Some points, each followed by its number:
[-0.38  0.41  0.61 -0.99  0.15 -0.38 -0.14  0.86  0.01  0.    0.08 -1.15
 -0.64  0.74 -0.84  0.59 -0.11  0.7  -0.06  0.02 -0.97  0.16 -0.77  0.37
  0.59 -1.24 -0.97  0.4  -0.88 -1.03  0.84  0.96] 0
[-1.92 -0.93  0.21  1.99 -0.47 -1.84 -0.21  0.88 -0.01  0.3  -1.35  0.22
  0.39 -0.51 -1.32 -0.2  -0.2   0.51  0.16  1.94 -0.47  1.12 -2.1   0.03
  0.49  1.69 -1.04  1.56 -0.17 -0.64 -1.43 -0.18] 1
[ 0.66 -0.15  0.74  0.31 -0.51 -0.64 -0.37 -0.9  -0.09 -0.22  0.36  0.7
  0.07  0.07  0.16 -0.32 -0.29 -0.68  0.47 -0.12 -0.86  0.25  0.24 -0.68
  0.62 -0.53 -0.27 -0.36  0.12  0.2  -0.23 -0.05] 2
[ 0.01 -0.67 -0.39  0.37  0.13 -0.54  0.54  0.6  -0.47  0.77  0.84 -0.67
  1.02 -0.07 -0.54  1.08 -0.35  0.69 -0.08  0.63  0.2   0.46 -0.25  0.32
 -0.15  0.49  0.06 -0.6  -0.16  0.22  0.13 -0.56] 3
[-0.58 -0.29 -0.79  0.11 -0.6  -0.64 -0.96  0.42 -0.38 -0.63 -0.88 -1.19
 -0.71 -1.01  0.48  0.2   0.18 -0.5  -0.95 -0.21  0.05  0.63 -1.23  0.78
 -0.02  1.38  0.68 -0.99  0.   -0.97 -0.2  -0.52] 4
[-0.56  0.11  0.92  0.03  0.78 -0.73 -2.3  -0.7   1.18  1.19 -0.03  0.25
 -2.08 -1.16 -0.24  0.16 -1.1   0.25  0.78 -0.62 -0.35 -1.09 -0.52 -0.5
  0.87 -0.59 -2.05  1.49  0.14 -0.3  -1.33 -1.15] 5
[-0.51  1.28  0.66 -0.8   0.85 -0.88 -2.57 -0.02  0.    0.71 -0.91  0.99
 -0.3  -1.3   0.42  0.32 -0.55  2.41  0.95  1.07  1.39 -0.85 -2.22  1.38
 -1.    3.32  0.13 -1.08  0.63 -1.38 -2.27 -0.98] 6
[-0.15 -0.07 -0.6   0.08  0.02 -0.15  0.79  0.62  1.64  1.63 -1.29  0.93
 -0.06 -1.34 -0.28 -0.93  0.31 -0.13  0.81 -0.41 -1.02 -0.48 -0.49 -0.3
  0.03  0.04  0.72  0.84  0.56 -0.52 -0.66  0.27] 7
[ 1.44 -1.19 -2.62  1.15  0.04  0.06 -0.69  1.66  2.    0.13  0.67 -3.49
  3.36  1.27  0.72  0.7   0.74  1.16  0.1   0.5   0.26 -1.58  2.27  0.3
 -1.36  0.1   0.92 -0.87 -1.88 -0.44  3.45  0.15] 8
[ 1.85  0.39  2.83  2.56 -0.38 -1.73 -0.61  0.66 -0.91 -0.41  0.03 -1.55
  1.37  0.63  0.79  2.06  0.51  1.98  0.06  1.58 -0.45 -3.04 -0.28  0.49
  0.3   3.05  0.16 -0.43  0.09 -0.87 -0.81  1.03] 9
[-1.27 -1.17 -2.18 -3.17 -0.59  1.39 -0.59 -0.11 -0.4  -0.35 -0.74 -1.48
 -0.9   0.84  0.57 -1.7  -0.74 -0.79  1.1   0.28  1.18 -1.3   0.59  0.09
 -0.95 -1.   -0.45 -0.05 -0.39  1.6   0.73  2.12] 10
[ 2.95  0.74  0.23  1.5  -0.49 -0.18  1.85  0.26  1.23  1.74  0.2  -0.62
  2.35 -1.15 -0.92 -1.03 -0.81  0.27  0.61 -2.3  -0.96  0.04  1.15 -1.22
 -0.87 -1.07 -0.15  0.49 -0.42 -1.57 -1.2  -0.11] 11
[ 0.94 -1.02  1.25  0.55  0.67  0.6  -0.67 -0.13 -0.58 -3.5  -0.24 -0.52
 -2.8   1.09  0.57  1.35 -0.42 -0.94 -0.17 -1.33  0.44  0.64  0.98  0.34
 -0.08 -2.07 -0.56  0.35  0.63  2.53  0.77 -0.19] 12
[-1.09  0.06  1.24 -0.34 -0.32 -0.26  0.45 -0.57 -0.47 -1.2   0.17  0.38
 -0.58  1.08 -0.69  0.55 -0.39 -0.43 -0.05 -0.29  0.52 -0.44  0.7   0.12
  0.77  0.89 -0.19  0.63 -0.3   1.1  -0.04  0.11] 13
[-1.92  0.04  1.33 -1.03  0.45 -2.98 -1.89 -0.36 -1.04  0.05 -0.32 -3.6
  0.67 -1.69  0.51  1.17 -0.42 -0.53  2.54  1.24 -0.06  0.78  0.28  0.06
  0.4  -0.3   2.96 -0.45 -1.14 -2.57 -0.15  1.1 ] 14
[-0.08 -0.27  0.18  2.08 -1.86 -1.96 -0.51  0.08  1.55 -0.46  0.14 -0.69
  1.01  0.89 -1.11  0.72 -0.12 -0.18  0.95 -0.4   0.88 -1.51  1.23 -1.27
 -0.4   2.16  1.52 -1.46  0.81 -1.44  0.54 -0.8 ] 15
[-1.72  0.73  0.49 -1.85  0.03  0.3   0.09 -0.7   0.07  0.03 -0.93 -0.18
 -0.29  1.29 -0.58 -0.33  0.85 -0.42  1.27  0.97  0.75  0.44 -2.29  2.64
 -0.91  0.77  1.18 -1.02 -0.01 -0.81  0.88  0.44] 16
[ 0.65  0.34 -0.37 -0.56  1.18 -0.32  0.21  0.48 -0.11 -0.16  0.88 -0.13
  0.47  0.32 -0.62  0.7   0.07  1.45 -0.47  0.52  1.53  0.37 -1.08  0.7
 -0.03  0.34  0.71  0.06 -0.11 -0.22  0.79 -0.28] 17
[ 0.33  0.89  1.04 -0.09  0.52 -1.05  1.14  0.17 -0.27  0.81  0.84 -0.31
  0.03 -1.21 -1.36  0.79  1.2   0.73  1.13 -0.9  -1.23 -0.41  0.37 -0.87
 -0.63  0.29 -0.93 -0.82 -0.26  0.37 -1.52  0.57] 18
[-0.24 -0.59 -0.66  0.1  -0.36  0.38 -0.1  -1.16  1.47  0.96  0.4   1.4
 -0.41 -2.08  0.78 -2.47  0.64 -0.67  1.72 -0.73 -1.96 -1.46 -1.34  0.42
  0.36 -0.01 -0.72 -0.36  0.26 -1.43 -0.99  1.18] 19
[-0.53  1.68  0.62  0.78 -0.06 -0.59 -0.45 -0.64 -1.82 -0.23  1.08  0.66
 -0.35 -1.37  0.17  0.14 -0.87 -2.03  0.2  -0.8  -0.6   1.41 -1.91  0.57
  1.27  2.13 -0.41 -1.83 -0.49 -0.6  -0.89 -0.29] 20
[ 0.64 -0.15  0.19  0.14  0.54 -0.87 -0.27  0.43  0.04  0.25 -0.41 -0.28
  0.48  0.04 -0.29  0.49  0.15  1.47  0.62 -0.75 -0.89  0.16  0.65 -0.01
  0.01  0.84 -0.88 -0.1   0.18 -0.74 -0.07 -0.58] 21
[ 0.04  1.09  2.23  0.12 -0.49 -1.75 -0.91  0.44  0.63 -0.65 -0.79  0.48
 -0.16 -0.33  0.47  1.24 -0.59 -0.26  0.85  1.48  2.13  0.01  1.2  -0.38
 -0.27 -0.43  1.32 -1.21  0.62  1.42  2.46 -1.39] 22
[-0.52  1.08 -0.9  -0.49 -0.17  0.92  1.23 -0.27  0.73 -1.77 -2.02  0.61
 -0.52  0.65 -0.82 -1.48 -0.89 -1.15 -0.98 -1.38  0.39  0.67  0.53 -0.14
  0.74 -1.85 -0.87  2.42 -0.84 -0.42 -0.43  0.15] 23
[-0.13  0.25 -0.42  0.04 -0.6   1.15  0.37  1.74  0.97  1.38 -1.11 -0.15
 -0.06 -0.79 -0.25 -2.11 -0.22 -1.2   1.06  0.26 -0.57 -0.9  -0.54 -0.67
 -0.32 -0.79  1.01  0.84  1.72 -0.95 -0.3   0.1 ] 24
[-0.12  0.16  0.85 -0.04  0.57 -0.6   0.33  0.02 -1.39 -1.22  0.25  0.03
 -0.18  0.49 -0.46  0.3  -0.22 -1.54 -0.56 -0.04  2.03 -0.29 -1.01  0.15
  0.52  0.76 -0.19  0.19 -1.02  0.99  0.15  0.04] 25
[-0.16 -0.05 -0.41 -1.77 -0.23  1.44 -0.95 -0.1  -0.63 -1.33 -0.45  0.15
  0.59  0.24 -0.48  0.97 -0.97 -0.04 -1.9  -0.48  1.78 -1.    1.28  0.44
  0.17 -0.71  1.05 -0.56 -0.34  0.14  1.35 -2.14] 26
[-0.32  0.69  0.27  0.3   1.28  0.35  0.19 -0.64 -1.45 -0.97  0.1   1.59
 -0.6  -0.46  0.07  0.95 -0.96 -0.61  0.17 -0.4   1.92  2.11 -2.09  0.24
  0.83  1.28  0.53  0.49 -0.48 -0.55 -1.15  0.36] 27
[-0.19  0.15 -0.17 -0.05 -0.43 -0.27 -0.36 -0.43  0.46 -1.06  0.46  0.33
  0.2   0.83 -0.04  0.61  0.24  0.69  0.31  0.24 -0.01 -0.64  0.64 -0.43
 -0.65  0.01 -0.34 -1.03 -0.13 -0.31  1.22 -0.18] 28
[-2.68 -0.87 -1.89 -2.1  -1.63  0.4   0.85 -0.53 -1.03  3.29  2.01  1.4
 -0.95 -0.39 -2.14 -1.   -0.05  0.78  0.78 -2.26 -2.14  0.19  2.4  -0.16
 -0.89 -1.97 -2.31 -1.05 -1.11 -0.87 -0.22  1.07] 29
[ 0.21 -1.46 -0.42  0.8  -1.46  0.18  1.23 -1.43 -0.67 -0.49  0.75  0.1
 -0.29 -0.42  0.5   0.56 -0.35 -0.41 -0.15  0.12 -0.65 -0.03  0.33 -1.44
 -0.46 -0.69 -0.44 -1.53 -0.92  0.96 -0.02  0.16] 30
[ 0.76 -0.22 -0.23 -1.25  0.29  0.68  0.46 -0.57 -0.98 -0.63  1.62  0.47
  0.01  1.16  0.67 -0.42  0.52  0.54  0.04 -0.69  0.55  0.8   1.14 -0.96
  0.55 -1.49  0.03 -0.85  0.71  2.55  1.28  0.21] 31
[ 0.69  0.08 -1.33  0.16  1.31  0.95 -0.54  1.35  1.4  -0.53 -1.23 -1.48
 -0.78 -0.58 -0.63 -1.93  0.1   0.58 -0.46  0.28  0.86  0.11  0.21  1.03
 -2.03 -0.77 -1.26  1.09 -0.39 -0.48  1.67  0.96] 32
[ 1.53  0.16 -0.87  0.6  -1.18 -1.25  0.46  0.68  0.34  0.07  0.63 -0.54
  0.72 -2.13  0.69  0.16 -0.49  1.14  0.03 -0.52 -0.05  2.12 -0.37  0.8
  0.71  0.65 -2.01 -0.27  1.    0.93 -0.91  0.48] 33
[-0.35 -0.91  0.4  -1.19  0.28  0.82 -0.03  0.37 -0.98 -1.05  3.36  0.65
  1.4   0.11 -0.75  0.93  0.6  -0.38 -0.33 -0.18  1.03  0.24 -0.04 -0.02
 -0.35 -2.16 -0.48  0.44  1.75  1.54 -0.38 -0.55] 34
[-0.5   0.99 -0.31  3.23 -1.42 -0.53  0.1   0.47  1.13 -2.05 -1.08 -0.59
 -0.06  0.27  2.29 -0.39 -1.13 -0.85 -1.1  -0.85  2.51  1.2   1.75 -1.02
  0.89 -3.2   0.83  0.94  0.04 -0.07  0.27 -2.6 ] 35
[ 2.16  0.15  0.84  2.2   0.46 -1.08 -0.35 -1.09  1.46 -0.67 -0.28 -0.13
 -0.22 -0.97  0.16  0.21 -0.73  0.94  0.38 -1.27 -0.46 -0.98  0.64 -2.15
  0.84 -0.33 -1.14  0.49  0.06 -0.28 -2.28 -1.5 ] 36
[-0.15 -0.44  0.48  0.38  1.59 -0.96 -0.66 -0.47  0.54 -1.38 -0.93  0.57
 -1.54 -0.15 -0.28  0.15  0.48  0.78 -0.64 -0.68 -1.23  0.45 -1.61  0.28
  0.48 -0.38 -1.22  0.46 -0.31  0.68 -2.03 -1.42] 37
[ 0.13 -1.26 -1.36 -0.79  0.77  0.1  -0.01 -0.03 -0.12 -0.06 -0.03  0.35
 -0.29  0.73  0.09 -0.32  0.41 -0.57 -0.82  1.22 -0.01  0.69 -0.7   1.04
 -0.02 -0.32  0.34 -0.13  0.91  0.57  0.71  1.21] 38
[-1.94 -0.07 -0.76  0.11 -0.61  0.28 -0.32  1.13 -0.68 -0.35 -0.07 -0.01
  0.77  1.43 -0.9   0.13  0.74  0.58 -0.88  1.56 -0.45  0.1  -0.62  1.49
 -0.43  1.85  0.1   0.49 -0.34 -0.28  0.31  1.33] 39
[-0.12 -0.39  0.54  0.68  0.71 -0.57 -0.89 -0.9   0.45 -1.39 -0.22 -0.31
 -1.    1.47 -0.28  1.03  0.57  0.22 -0.14  0.64  0.88  0.2   0.08  0.69
 -0.19 -0.05  0.   -0.28  0.03  0.32  1.41  1.71] 40
Which three points above are nearest to each new point by angle, seen from the average point of the numbered points? Their numbers follow each, nearest first.
[ 1.03  1.17 -0.2   0.23  0.47 -1.3  -0.84  1.17  0.3   0.02  0.44 -1.88
  0.81 -0.05 -0.74  0.65 -0.1   1.31 -0.72 -0.41  0.26  0.52 -1.12  1.34
 -0.17  1.   -0.12  0.07 -0.2   1.25 -0.5  -1.4 ] 17 3 33
[-0.94  0.72  0.9  -0.44 -0.58 -0.91  0.45  0.45 -0.4   0.75 -0.45 -0.21
 -1.15 -0.31  0.39 -0.01 -0.03  0.18  0.21  0.17 -0.11 -0.68 -0.21 -1.49
 -0.29 -0.57 -0.01  0.16  0.47 -0.28  0.69  0.2 ] 24 22 0
[ 0.46 -0.09  1.86  1.06 -0.47 -0.23  1.02 -0.01  0.06  0.29  0.09  0.46
  0.19  0.62  0.77  0.25 -0.71 -0.19 -1.09 -0.39  1.07 -0.09  0.66 -1.75
 -0.86 -0.11 -0.75 -0.9  -1.59  0.18  2.52  0.92] 30 28 22
[-0.16 -0.72 -0.81 -0.67 -0.59 -0.82  0.35 -0.61  1.34 -0.54  1.14  0.3
  0.87 -1.24 -0.43 -0.96  1.49  0.05  0.35 -0.83 -0.98 -0.5  -0.9  -0.73
 -0.06 -0.45  0.46 -0.84  0.77  0.39 -0.25  0.57] 19 7 18
[ 0.54  0.33  2.05  1.46  0.16 -0.68  0.91  2.29  0.44  1.53 -0.13 -1.81
  0.45  0.7   0.39 -0.49 -0.04  0.93 -0.68  1.44 -0.7  -1.87  0.35 -0.65
 -0.54  0.28  0.56 -0.22  1.05  2.27  1.15 -1.15] 9 22 3
[-0.69  0.14 -0.56 -1.39 -0.12  0.02 -0.28 -0.44  0.03  0.72  0.97 -0.35
  0.18  0.31 -0.93 -0.35  1.12 -0.36 -1.01 -0.77 -1.13 -0.99  0.99 -0.05
  0.47 -0.27  0.95 -0.5   0.42 -1.75 -0.94  0.5 ] 29 19 24
[-3.32 -1.27 -0.44 -1.45 -1.51 -0.69  0.22 -0.25  0.53 -1.68  0.5   1.12
 -0.31  1.63 -0.24 -0.79  2.63  0.2   1.22 -1.71 -1.78  0.04  0.25 -0.48
 -1.52 -0.05 -0.64 -1.39  0.41 -1.98  2.19  1.25] 28 29 16
[ 0.07  0.   -0.27 -0.69  0.3  -0.83 -0.32 -0.08  0.41  0.95  0.64 -0.08
 -0.19 -0.87 -0.91 -1.41 -0.67 -0.2   1.17 -0.31 -0.5   0.69 -0.58  0.65
 -0.24  0.11  0.18  0.24  0.31 -1.27 -1.35 -0.34] 19 7 24
[-0.4  -0.83 -1.19 -0.41  1.57  0.68 -2.57 -1.53  0.91 -3.7  -0.93  0.2
 -1.84  0.29 -0.36  0.59  0.93 -1.23 -2.05 -0.01 -0.95 -0.48 -1.01  1.76
  0.53  0.87 -0.11  1.1  -2.01 -0.35  0.55 -0.16] 37 40 4
[ 0.86  0.02 -0.99  0.25 -0.66  0.06  0.47 -1.13  0.72  1.13 -0.08  1.37
 -0.05  1.14 -0.88 -0.74  0.17 -0.59 -1.08 -0.83  0.11  0.97  0.31  0.33
  0.25 -0.89  0.35  0.25 -1.57 -0.87  0.48 -2.27] 23 11 26
[-0.08  2.57 -0.12 -1.07  0.8   0.89 -0.01  0.16  0.79 -0.81 -0.97 -0.04
 -0.87  0.56 -0.07 -0.58 -0.39  0.11  0.2  -0.64 -1.05  1.05 -1.12  0.96
  0.22  1.23 -0.13  0.26  0.73 -0.79 -1.09  0.1 ] 16 23 27
[ 0.02 -1.51 -0.33  0.65 -0.43  0.02  0.18 -0.59 -0.04  0.11 -0.23  0.
  1.08  0.99  0.66  0.51  1.09 -0.47  0.33 -0.21  0.12 -0.95  0.12 -0.9
  1.34 -0.42 -0.15 -0.63  0.22 -0.45  0.37  0.04] 30 2 8
[ 1.55  0.09  0.67  0.26 -0.56 -0.01 -0.99 -0.6  -1.44  0.14  0.14 -1.34
  1.48  1.44  0.28  0.82 -1.16 -0.02 -1.54  0.23  1.67  0.02  1.04 -0.46
 -0.61  0.9   1.09 -1.77 -1.82 -0.25  0.74 -1.38] 26 8 3
[ 0.72 -0.33 -1.    1.04 -0.24  0.15 -0.45  0.63  2.02 -1.85 -0.83 -0.46
 -0.48  0.75  0.83  2.23  2.24  1.68 -0.92 -0.36 -1.   -1.2  -1.23 -0.21
 -0.43 -0.04 -1.64 -0.89 -0.7  -0.13 -0.65 -1.02] 37 28 36
[ 1.19  1.79  0.41  0.11  0.07  0.87 -0.64  1.51 -0.87  0.25 -0.46 -3.47
  0.37  1.75  3.61  1.38 -0.7  -0.7   0.03  0.78  0.15  0.24 -0.61  2.21
 -0.38  2.96  0.03  0.27  1.77  2.02  0.16 -1.08] 9 4 3
[-1.22  0.37  0.12 -0.5  -0.26  1.68  1.26 -0.51  0.1  -0.27  1.99  2.04
  1.46 -0.7  -0.74  0.05  0.18  0.15  0.61  0.04 -0.79  0.44  0.08  0.26
 -1.23  0.83  1.37 -0.92  1.32 -0.64  0.39 -1.36] 34 28 16
[ 0.07 -0.68 -0.1   0.2  -0.12 -0.97  0.18 -1.05 -0.51  0.42  0.17  0.07
 -0.44 -0.56  1.05  0.38  0.67 -0.74  0.61 -0.32 -0.48 -0.74  0.1  -0.99
 -0.46 -0.86  0.91 -0.83 -0.14 -0.81  0.44  0.49] 30 2 19
[-0.32  0.48 -0.62 -0.13  0.87 -0.42 -0.11 -0.27 -1.75 -0.39 -0.23 -0.6
 -1.16 -0.39  0.3   0.71  0.13  0.44 -0.1   0.28 -0.5   0.34 -1.26  0.66
  0.78  1.69 -0.75 -0.44 -0.17 -0.85 -0.54  0.3 ] 20 4 27
[-0.93  0.48 -0.21 -1.14  0.39  1.18  0.38 -0.38 -0.11  0.98  0.24  1.38
  1.29 -0.31  0.29 -1.38  0.59 -0.42  1.44  0.26  0.74 -0.05 -0.34 -0.33
  0.16  0.3   0.39 -0.2   1.07 -0.69  0.33  0.  ] 24 19 7
[ 0.14 -0.83  0.23 -1.06 -0.13 -0.08 -0.24 -0.59 -0.72  1.44  0.39  0.23
  1.01  0.34  0.66 -0.16 -0.31 -0.38  0.32  0.3   1.8  -1.35  0.51  0.
 -0.65 -0.13  1.9  -1.23  1.12  0.26  2.06  0.28] 22 26 31
[-0.33 -0.56 -0.94 -0.2   0.48  0.15 -1.55  0.27 -0.74 -1.23  0.19 -0.6
 -0.68 -0.27 -0.01  2.09  0.38 -0.04 -0.7  -0.72 -0.67 -0.12 -0.69 -0.38
 -0.5  -0.7  -0.6  -0.41  0.19  0.04  0.97  0.22] 12 40 0
[ 2.33  0.02 -0.16  1.21 -0.43 -0.71  0.3   1.12  0.14  0.45 -0.03 -0.69
  1.25 -0.23  0.76 -0.2   0.03 -0.52  0.41 -0.96  0.06 -0.21  1.98 -0.24
  0.29 -0.19  0.22  0.84 -0.25  0.33 -0.71 -0.26] 11 36 8
[ 3.52  0.97 -0.5   2.04  0.65  0.41  1.05  1.36  1.07  3.23  0.72  1.25
  1.11 -1.92 -1.06 -0.52 -0.11  0.68  1.86 -0.67 -0.66  0.59  0.35 -0.52
  0.19 -0.26 -0.43  1.1  -0.16 -0.08 -0.89  0.3 ] 11 7 18
[-0.12  0.83  0.11  0.13  0.79 -0.12 -0.52 -0.31 -1.23 -0.37  0.12  0.15
 -0.05 -0.27  0.24  0.18 -0.89 -1.15 -0.63 -0.01 -0.33  0.62 -1.04  0.57
  0.95  0.71  0.02 -0.56 -0.55 -0.36 -0.64 -0.53] 20 27 25
[-0.4  -0.71  0.4  -0.71  0.6   0.1  -0.69 -0.94 -0.44 -1.2  -0.65 -0.56
 -0.49  0.83 -0.49  0.52 -0.14 -0.69 -0.88  0.37  0.79  0.19  0.38  0.24
  0.44 -0.79 -0.24  0.82 -0.32  0.52  0.41 -0.07] 12 13 40
[ 1.65  1.19  0.02  1.48  2.11  1.54  1.09 -1.11  1.03 -0.39  2.49  3.25
  1.04  2.25 -2.52  0.14  1.98 -0.31  0.25  1.17 -0.41 -0.2   2.35 -1.54
  1.18 -2.26  1.38  0.54 -0.79  2.21 -1.29  0.83] 31 34 2
[ 0.69  0.31  0.27  1.57  0.71  0.44  0.36  0.51  0.74  0.24  0.56 -0.63
  0.51  0.84  0.48  0.39  1.01  0.81 -0.74 -0.44  1.67 -1.24  0.44 -0.4
 -0.76 -0.95  1.14 -0.8   0.54 -0.1   0.26 -0.5 ] 8 35 17
[-1.34  0.65 -0.02  0.49  0.16 -0.24 -0.57  0.59  0.85  0.1  -2.4  -0.28
 -1.06 -0.75 -0.65 -1.09 -1.92 -0.3  -0.88  0.12 -1.66 -0.53 -1.82  0.17
  0.59  2.16  0.05  1.27  0.33 -0.94  0.32 -0.7 ] 1 4 7
[-0.52 -0.4   0.41  0.15 -0.56 -0.36  0.41 -0.13  0.17  0.4   0.2  -0.15
 -0.52  0.85  0.38  0.19  0.58 -0.39  0.07 -0.52  0.14 -0.17  0.81 -0.71
  0.92 -0.18  0.64  0.06 -0.22  0.51 -0.74  0.18] 13 2 31
[-1.72 -1.08 -0.9   0.3  -0.52  0.26  0.97  2.26 -0.14  0.01 -0.52  0.66
 -1.7   0.02  0.89 -0.26  0.23  0.15 -0.7  -0.18 -1.13 -0.96  1.   -0.95
 -1.29 -0.13 -2.07 -0.27  0.26  0.68  2.69  0.17] 29 32 28
[-0.26  1.04  1.82 -0.99  0.58 -0.63 -0.49  1.49 -0.2  -0.54  0.33 -1.09
  0.31  0.95 -0.29 -0.15 -0.28 -0.37  0.07  0.86  0.54 -0.58  1.74 -1.38
  0.16 -0.72 -0.17 -1.29 -0.41  0.33 -0.04  0.56] 22 31 0
[-0.7   0.31 -1.14 -0.85  0.68  0.32 -0.39 -1.05  0.49 -1.8   0.45  1.52
 -1.08 -0.23 -0.13 -0.1   0.71 -0.02  0.1  -0.31  0.    0.4  -0.54  0.14
 -0.41  0.08 -0.16 -0.22  0.63 -1.15  0.63  0.68] 38 28 19
[ 0.43 -0.98 -0.14 -1.05  2.11  1.13  0.48  1.21  1.16 -0.36 -1.82  0.97
 -2.82 -1.25 -0.67 -2.01  0.42  1.74  1.23 -0.77 -1.02  0.02  0.05  0.2
 -0.14 -2.36  0.03  0.28 -0.15  0.83  0.29  0.41] 32 7 37
[ 0.1   0.37 -0.16  0.05  0.56  0.28  0.41  0.54  0.31  0.93  0.38  1.58
  1.77  0.11  0.04  0.41  0.56  2.56  0.95  0.25  0.39  0.03 -1.44  1.7
  0.12  1.62 -0.48 -1.95  1.06 -1.39 -0.59 -1.08] 6 17 21
[ 0.42 -1.36 -0.87  0.54  0.56  0.03 -0.09 -0.46 -1.67  0.85  0.76 -1.81
 -0.55 -0.8  -0.58  0.21 -0.68 -2.27 -1.64  0.11 -1.91  0.87 -2.19  0.32
  1.81 -0.39 -0.29 -0.14 -0.83  0.06 -1.37  0.85] 20 4 38
[-0.05  0.76 -0.31  0.83  0.03 -1.1  -0.57  1.1  -0.13 -0.08 -2.17 -1.44
 -0.9   0.98 -1.6  -0.21 -1.44  1.13 -1.43  0.44 -1.09 -1.   -0.6   1.17
  0.08  2.29 -0.12  0.86 -0.67 -0.24 -0.63 -1.81] 1 4 39
[-0.98  0.34  0.17  1.09  0.43 -0.42 -0.15 -0.25  0.93  0.15 -1.81 -1.17
  0.11  0.17 -0.09 -0.75 -0.95 -1.15 -0.12  0.32 -1.04  0.35 -2.09  1.
  0.89  1.35  0.67  0.44 -0.53 -0.31 -1.72 -1.25] 1 4 37
[-0.42  0.88  1.51 -0.02  1.19 -2.76  0.56  0.98  0.14  0.22  0.03 -1.98
 -1.94 -0.35 -1.04 -0.14  0.48  1.57 -0.31 -0.82  0.48 -0.02  1.34  0.19
  0.37 -1.13 -0.27  0.88 -0.9  -0.19 -0.37  1.52] 0 18 14
[-1.43 -0.26 -0.61  0.78 -2.13  0.05  0.38 -0.1   0.49 -0.18 -2.23  0.27
 -0.93  0.56 -0.62 -1.4  -0.29  1.32 -0.53 -0.12  0.69  0.68  2.15 -0.06
 -0.26 -0.77  0.48 -0.16 -0.84 -1.85  1.52 -1.59] 35 23 26
[ 2.18  0.47  0.14  1.32 -0.23 -0.68 -0.03  1.02  1.47  0.59  0.78 -0.49
  1.14 -1.27 -0.44  0.32 -0.4  -0.54  0.13 -0.74 -1.4  -1.34  1.42 -0.11
 -0.5   0.45 -0.55  0.86  0.11  0.74  0.53  0.6 ] 11 8 36
[ 1.81  0.13  0.03  0.31  0.32 -0.81  0.4   1.12 -0.31  0.05  0.29 -0.03
  0.2  -1.38 -0.39  0.74 -1.28  1.99  0.56 -0.35  0.49  1.69 -0.03  0.37
 -0.36  0.39 -1.87  0.08  0.6  -1.05 -1.   -0.48] 33 21 11
[-0.57 -0.04 -0.03  1.51  1.02  0.11  0.85  0.61  0.5  -1.53 -1.47  0.22
 -2.55  2.22 -0.16  0.55  1.7   1.44 -1.16  1.17  2.29 -0.16 -1.61 -0.85
 -0.3   0.63 -2.24 -0.85  0.5  -0.22  0.98 -0.5 ] 40 37 28
[-0.66  0.8  -0.29 -0.57 -0.24 -0.36  0.21  1.21  0.24 -1.07 -1.4  -0.78
  0.2  -1.07 -0.65 -1.14 -0.54  0.03  0.67 -1.19 -1.16  0.8  -1.02 -1.
 -0.79 -1.45 -0.58  1.33 -0.04  0.19 -0.41  0.32] 23 24 7
[ 0.84  1.22  0.08 -0.94 -0.22 -1.37 -1.24  0.89  0.31  0.8  -2.09 -3.
  0.74 -0.99  0.82  0.37  0.62  0.31 -0.09  1.64  1.38 -1.28  0.2   0.24
 -0.25 -1.02  2.72  0.81 -1.45  0.63 -1.12 -1.85] 14 22 8
[ 0.2  -0.2   1.05  3.56 -2.3  -0.8   0.23  0.76  1.17  1.34 -1.28  0.32
  0.77 -0.2   0.09  0.53 -0.16  1.6  -0.07 -0.69 -1.13 -1.31  1.7  -0.99
 -0.36 -0.13  0.32  0.04  0.47  0.58  1.5  -0.73] 15 11 36
[ 1.7  -0.01 -0.59  0.21  0.27 -0.55  0.07 -0.08  0.63  1.41  0.48  0.89
  0.76 -0.93 -0.83  0.07 -0.2   0.55  1.45 -0.99 -0.4  -0.09  1.39 -0.66
 -0.79 -0.95 -0.45 -0.2  -0.61 -0.48  0.08  0.36] 11 29 18
[ 0.13  0.82  0.79  0.49  0.46  0.2  -0.07  0.25 -0.09 -1.27  0.55 -1.32
 -0.2   0.91  0.24  0.8  -0.21  0.07 -0.81 -0.03  1.24  1.37 -0.35  0.95
  0.22 -0.51  0.65  0.8   1.01  0.95 -1.43 -0.45] 12 34 35
[-0.12 -1.25  0.47 -0.52 -0.04  1.27  0.1  -1.48  1.93 -0.1   1.61  0.06
  0.55  1.51 -0.27 -0.54  0.75  0.13 -0.34  0.7  -0.69 -0.81  0.9  -0.3
  0.67 -1.18  0.46  0.3   0.42  2.05 -0.72  0.48] 31 34 2
[-0.9   0.22  0.48 -0.56 -0.34  0.07 -0.62 -0.16 -0.73  0.21 -2.39 -1.41
 -0.89 -0.27 -0.7   0.05 -1.2  -0.96  1.59  1.2   0.12  0.85 -1.08 -0.14
  0.6  -0.68  1.1   0.75 -0.28 -1.05 -0.11 -1.01] 14 16 24
[ 0.34 -0.8   0.5   0.74 -0.42 -0.58 -0.79  0.36  0.04  0.25 -0.03  0.54
 -0.48 -0.07 -0.13  0.21  0.16 -1.68 -0.06 -0.25  0.44  0.49  0.85 -1.1
 -0.11 -0.29  1.29 -1.12 -0.79  0.75 -0.38 -0.8 ] 2 22 30
[-0.39  0.45 -0.32 -2.73  0.22  0.45 -2.02 -2.17  1.78  1.68  2.6  -1.25
  0.07  0.13  0.07  0.31  0.95 -0.11  1.92  0.27 -0.83 -0.28  1.01 -0.12
  0.92 -1.85  2.09 -0.38  0.91  0.07 -0.52  1.05] 14 31 10
[-1.98 -1.43 -0.03 -2.07 -0.34  0.92 -0.92 -1.01 -0.73 -0.16  0.44 -0.35
 -0.77  1.46  0.26  1.29  0.34  0.34  0.07  2.51  1.56  0.96 -2.02  3.08
 -0.02  2.43  1.18  0.14  0.68 -0.45  0.42  2.29] 16 39 38
[-0.34  0.34  0.91  0.73  0.86 -0.5  -0.35  1.31 -0.71  0.28 -0.91  0.91
 -0.04 -0.98  0.31  0.13 -0.42  0.71 -0.09  1.02 -0.55  0.18 -1.44  0.96
  0.32  2.24 -0.08 -0.45  0.24  0.2  -1.21 -0.35] 6 1 20
[ 1.37 -0.15 -1.29  2.89  1.19 -0.34  0.38  1.   -0.62  0.96 -1.5   0.15
  1.49  1.39  2.07 -0.7   0.29  0.98  0.55  0.08  2.53  0.24  0.14  1.24
  1.02 -0.07 -1.73  2.28  0.81  0.48  0.12 -0.45] 35 33 32
